One turn moves each row of this set onto another row. After a few examples, where does it send each row asked below?
J800: [  1  20   0  -8  -6  -9  -9  -1   0   2  10  -2   5  -5  -7 -17   5  12
  -5 -16   3  12 -12  -1 -10  14  -1   8  -3]
J969: [ -4  -6   1   1  -4   2 -16   4  -5  14  22   2  -8  -1   1   0   7   8
 -14 -12   9  -5 -15   3 -11  -1  14  -3 -12]
J883: [  1  -5 -13   4  -6  -5   9  -5   5   6   0  -9   4   8 -13  -7   9  17
  -6   0  -6  -1 -17   8 -13   8  -2  -1 -10]
J200: [  4  17  -7 -10  -7  -2  -3 -10   5   0  14  -5  11   5 -10  -9  -1   1
   1 -12  -5   5 -17  -6 -10  12   1  10  -4]
J310: [  2  -6   7 -10   3  -5  10 -14   7   2   6  -9   0  -6  14   2  10  -2
  11   5 -10   1 -13   3 -12 -15   0 -17   3]
J35: [  2  -4   3  10 -17  -5   6  -2  -1  11  11  -8   7  -2  -9  -3  10  16
 -15  -9   0   8 -19  -6  -8   9 -11  -4   3]
J458: [  0  -7   3   6  -9  -8  -2   0   8  14   7  -4   5   9 -10  -4  20  20
 -12   0  -2  12 -15   3  -7  -3  -8  -4  -3]
J617: [ -3  -5  -5   2 -11  -1  10  -1   9  -2  -5  -1   9   4 -13 -15  14  15
 -12  -9  -2  10 -13   5  -4   0  -4   1   3]
J511: [ -9 -10  -7   5  -5  11  -4   3  -1   9   2   7  -3  -5   0  -4   1   9
 -12 -17   2   0 -16   2 -12  -1  19  -3  -3]
J251: [ -6  -5   1   8 -13   4 -10  -2   1   8  11   6  -9   1   3  -2   1  16
 -19 -13   7  -3 -17  -2 -11   9  11  -8  -4]
J176: [ -2  14  13 -16  11   4   9   1   5  -8   5 -10  -1 -11  15  -2  13  -3
   4   3  -9   1  -8   0 -11 -10   9 -13   2]
J144: [ -1   1  10  -5  12  -1   9  -8  -1  -2  12  -9  -1 -14   7   3  13  -2
   3   2  -4   0  -8   5   1 -12   0 -24  12]
J889: [  0   5   6  -7   9   5   5  -8   7  -5  11 -13   1 -12  10  -4  17  -5
  -1   6 -10 -11  -9   3 -10 -16   1 -21  -3]
J943: [ -3  13  -1 -10  -8   6  -3  -3   3  -1  11   4   7  -2  -3 -19   4  -7
  -7 -20   3   7 -18   2  -2  12   7   8   4]
J113: [  1  14   5  -6 -16  -1  -8  -6   3   1  17   4   0   2   3 -12   4   4
 -16 -18   6   5 -14  -1  -5  20   0   2   1]
J981: [ -5   7   5 -18  13  -7  10  -3   7  -5   8  -7   8  -4   4   0   6   0
   5   2 -12   6 -11 -11  -7 -14  -1 -14  10]
J900: [  0   0   3   6 -18  -5   1  -5  10   4   3   1   2   8  -6  -9  12  21
 -18  -6   1   9 -14   1  -6  12  -8  -5   2]
J600: [  8  12   9  -3 -19  -2   0   2  -4   5  21  -4   5  -6  -6  -8   3   5
 -14 -18   5   7 -12  -8 -11  13  -1   4   3]
J389: [  3   9  14  -9   9   0   8  -7   2  -5  12  -7   1 -14   6   3  10  -1
   4  -1  -5   6  -1  -1  -3 -14   2 -20  15]
J802: [ -5   5   8 -12  14   3  10  -1   2  -8   4 -12  -3 -11  17   0  15   0
   2   4  -8  -5 -11   2  -8 -12   6 -16  -1]
J365: [  1  11   9 -22  12  -3  11   9   3  -3  10  -3  -4  -7   7  -4   3  -5
   2   0  -6   0  -3   2 -15  -9  13 -15   6]
J322: [ -5   0  -5   8  -3 -10  -4  -1   3  11  -2  -5   2  -1 -12 -11  10  26
  -7  -5  -1  11 -19   1 -10   6  -4  -2  -5]
J373: [  5  21   6  -9 -11  -2  -9  -6  -1  -3  19  -7   3   2  -2 -11   9  -5
 -13 -12 -13   7 -11   5   1  16  -1   2   1]
J317: [  1  -6   4   9 -14   2   1   7  -9  13  18  -4  -6  -8  -4  -3   3   9
 -18 -13   8  -4 -19  -1 -13  10   7  -6  -3]
J155: [ -4   0   0   5  -7   7 -18  -1  -8   5  17  -2 -11  -3   3   5   1   7
 -17 -11  -9  -5 -12  -1  -8   1  19  -8  -7]
J471: [ -7   4  -4   2   0  -2 -14   4  -7   9  11   0  -9  -8  -4 -11   1  15
  -8 -14   8  -2 -18   2 -14   9  14  -1 -11]
J677: [  3  -1  12 -14   3  -2   8  -7   5  -2  13  -8  -9  -6  11  -5   7  -9
  10   4  -1  -8 -12   6 -12 -14  11 -16   0]
J206: [  4  11   0 -23  -5   0 -12  -4   0   2  15  -4   5  -1   1   2   0   1
 -13 -17  -2  15 -10   5 -12  13  -3   7  -4]
J15: [  7  17   7 -13 -11  -7  -9  -1   2   6  22  -1   8   3  -1 -11  12   0
 -10 -16   3  12  -9   3  -7  10  -4   9  -3]
J697: [  5  12  10 -12   6   6   5  -5   9  -4  11 -10   1 -13  12  -5  13  -6
  -1   3 -11  -7  -2   4 -15 -14   6 -19  -1]
J178: [  8   5  12 -19  -1  -5   9 -11   8  -9  11  -8   1  -6  10  -3   8  -4
  10   0  -5   1  -3  -2 -13 -17   2 -10   3]
J289: [ -8  -4  -2 -14  17  -7  14   1  -1   0   7  -8  -2  -6  11  -1  10  -1
   0   4  -8  -6 -14   5  -7  -9   3 -20   2]
J399: [  2   3  -8  -1  -5   6  -5   3   0   8  10   0  -6   1  -7  -2  -6   8
  -4  -9   1  -6 -12   2 -22   6  22   0 -12]
J416: [ -4  -9  -1 -10  -2   5 -13   6  -2  -1  14  -5 -13   2 -10   4   1  13
 -17  -6   9  -3 -16   3 -12  -2  12  -4 -11]
J595: [ -1  -4   4  -5  -5  -2  -2   0  11  10   2  -9   1  10 -15  -2  11  12
 -11   5  -5  16 -24  10  -7   9  -8  -5   0]
J963: [  1  11  10  -8   7   6   3  -9  13  -4  10 -11   6 -10   8  -3  15  -5
   2   6 -14  -3  -9  -2 -11 -17   1 -19   3]
J873: [ -5   9  12 -12  12   3  10  -3   7  -9   3 -13   2  -9  12   0  16   1
   5   6 -11   2 -13  -5  -7 -14   3 -14   3]
J528: [  3   6  14  -9  10   0   9  -2  -2  -5  13  -7  -6 -15   7   0  11  -3
   2  -1   0  -1   0   8  -4 -11   6 -22  11]
J71: [  2  -2   3   8 -13  -4   0  -1   6   0   2  -9  -1   8 -13  -3  16  20
 -17   2 -16   7  -8   5  -4   0  -3  -9   0]

J889 moves to J697
J873 moves to J802
Where do these go?
J389 moves to J144
J617 moves to J511
J200 moves to J883
J900 moves to J251
J600 moves to J35
J800 moves to J322
J365 moves to J981
J677 moves to J178
J373 moves to J71
J969 moves to J15
J595 moves to J416

One turn moves each row of this set onto another row. After a few examples, where does it send each row asked below?
J318: [  3 -10   5  10  -7   9  -8   1  -3   9 -10   0  -7]
J412: [ 13   0  -9   6   6   1   5  -3  -4   9  -2  -2 -14]
J959: [10 -5  1  2 -8  4 -9  2 -7 -7 11 -9 -9]
J950: [ -4   7  -8   1   8 -14   4   1  -6  -3   2  15   9]
J433: [-3  7 -2 -6 19  0  3  5 10 -3  3 -1 13]
J599: [-13   2   9 -12   4   2   0   6   9  -1  -6   5  11]
J89: [ 14   6  -4  12  -2  -3   1   2  -3   6  -5   3 -12]
J7: [ 12  -5  -7  10  12   6  -1  -3  -3   4   3 -11  -9]
J169: [-14   2   2 -16   5   5  -5   7   6  -3   2   3  10]
J390: [-4  7 -6 -9 18  0  5  5 10  4 -1  5  9]
J912: [ 10   1   2   7  -3  -3   8  -3  -4   6  -9   1 -14]
J159: [ -7   0 -14  -1  14  -6  -3   0  -6   1   7  11  10]
J315: [ -8   0   3   3   6  -8  -5   1  -6 -12   6   5  17]
J584: [ 17  -3  -9   8   6   0   3  -1  -2   9  -1  -1 -11]
J752: [-13  -8   0   2   7  -4  -2  -1  -4   3  -4  13  14]
J287: [ 14  -2  -1   8  -2  -3   6  -1  -2   8  -7   4 -12]
J358: [  7   2   2   6 -12   3 -12   5  -8  -5   5  -5 -10]
J573: [ -1 -12   7   2  -8  10  -5  -3  -7   5  -6  -3 -10]
J603: [ -8   8  -4 -17   3   3  -4   2   5  -9   6  -3  12]
J644: [17 -7 -6 11 10  4 -2 -1 -2  3  6 -9 -6]
J125: [  3 -14   7   3 -11   8  -5   0  -4   6  -6   0  -8]
J419: [-2  7 -8 -9 15  0  6 -1 10  3 -5  3 13]
J207: [ -6   9  -3 -12  10  -4   7   5   9   4  -5  10   6]
J665: [ -2  10  -4 -11  10  -1   0   1   7 -10   5  -5  15]
J758: [-10   3  -2  -4  -1  -9  -5   2  -9 -10   6  12  10]
J998: [ -6   0   3   6   8 -12   4   0  -3  -3  -4  13  14]
J766: [  4 -10   2  -1 -12   8 -11   2  -8   0   5  -4 -10]
J392: [-12   2   1 -17   1   5  -5   2   5  -5   0  -1  14]
J806: [  8  -8   8   7  -9   0   3   0  -2   6 -10   3  -9]
J80: [-14  -4  -6  -6   1  -4  -6   1  -8   1   3  15   9]
J371: [ -8   7   3 -13   0  -2   6   1   8   0 -10   7  10]
J567: [  8  -1   2   3  -5   4  -7   0  -9  -9   9 -11 -10]
J931: [-8 -5 -5  3 16 -3 -6  0 -4 -4  7  5 17]
J562: [ 11   0   4  14  -1   4 -11   4  -5  -6   5 -11  -4]
J654: [ -9   9  -1 -16   6   1  -4   8   5  -8   7   0   9]
J128: [ 11  -5  -5  14   8   9 -10   2  -2   3   3  -9  -4]
J85: [  2  -5  -1   3 -12   9 -13   3  -7   5   0   0 -12]
J88: [  2  -6   1  -3 -11   8  -9  -1 -10  -1   5  -6 -13]
J813: [-12   3   5 -14  -1   2   1   1   7  -3  -8   3  14]
J415: [ -5   9  -6 -12   7  -2   8  -1   9   4  -9   7   9]
J446: [-1  9 -6 -7 16 -1  4  0 10 -4  0 -4 15]
J270: [  4  -7  10   7  -6   3   3  -3  -5   5 -12  -1 -10]
J327: [ 13   1 -12  11   5   4  -5   2  -4   9   1  -1 -12]
J393: [ 15  -4   0   9   2   3  -5   1  -4  -6  10 -12  -5]
J653: [  8  -2   7  15  -5   1   0   1  -2   6 -12   2  -8]
J242: [ -4  10   1 -10  13  -1   0   7   7 -10   8  -2  12]
J615: [ 12  -3   1  10   6   4  -3  -2  -5  -6   7 -15  -5]
J189: [ -9   8   6 -11   5  -4   6   6   9   0  -8   9   9]

J159 moves to J758
J7 moves to J88
Where do these go?
J665 moves to J813
J433 moves to J169
J287 moves to J393
J358 moves to J653

One turn moves each row of this set onto another row. After a few examples, where does it send each row asked below?
J953: [ 22   1  -4 -17   7  18  -4  10   2 -15  -4  13   1 -11]
J792: [ 13   6  -8 -22  -6  -6   7   3  -1 -19 -13  19   2   8]
J822: [  4  -4   6  -7  18  12 -13  -8  12 -19 -17  16  -4   2]
J751: [ -1   8  -1 -16  11  -4  -4  -8   8  -7 -14   8  -5  -9]
J414: [  3  10  -5 -22   4  -5   5   0   9 -19 -15  15  -7  12]
J418: [ 29   6  -9 -16  -4   3  -3   2   9 -18   2  18   4  -2]
J580: [ 12   3  -4 -12 -17  26  -2  -4  12 -18 -14  23   3   0]
J951: [  5   2  11  -3  11  12  -8  -7  20 -10   0  28   7   1]
J2: [ -7  -5  -2 -20  10   9   4   0   8 -15 -15   7  -4   5]
J285: [ 19 -11   2 -18  -1   1  -7   6   3 -24   0   9  -2   4]
J234: [  1   2  11 -14  -9  28  -3  -3   8  -8  -8  19  -9   1]
J309: [ 15   6   3  -4   4  -6 -11  -8  10  -7 -11  32   7   2]
J848: [  7   9   8 -14 -15  -2  -4 -12  14  -5   0  29  -2   2]
J543: [ 9  9  7 -7  8 11 -2 -3 13  1 -5 35  2 12]
J488: [ 22  -2   2 -14   9  13  -2   9  -3 -22  -5  11   6  -2]
J856: [  4  -2   3   1  12  11 -11 -13  17 -13  -8  26   5   2]
J438: [  3   8  -4 -23   4  -5  -3 -10  10 -15 -18  16 -14   6]
J505: [ 14  -3  -2 -11   3  28  -4   9  11  -6  -3  12   1  -5]
J308: [  9   1   9 -15 -23  10  -3  -5   9  -1  -5  20  -2   3]
J164: [  9   1  -5 -14 -23  14  -2   0   9  -1  -9  20  -3   2]

J953 moves to J308
J438 moves to J488
J2 moves to J418
Where do these go?
J543 moves to J751
J792 moves to J505

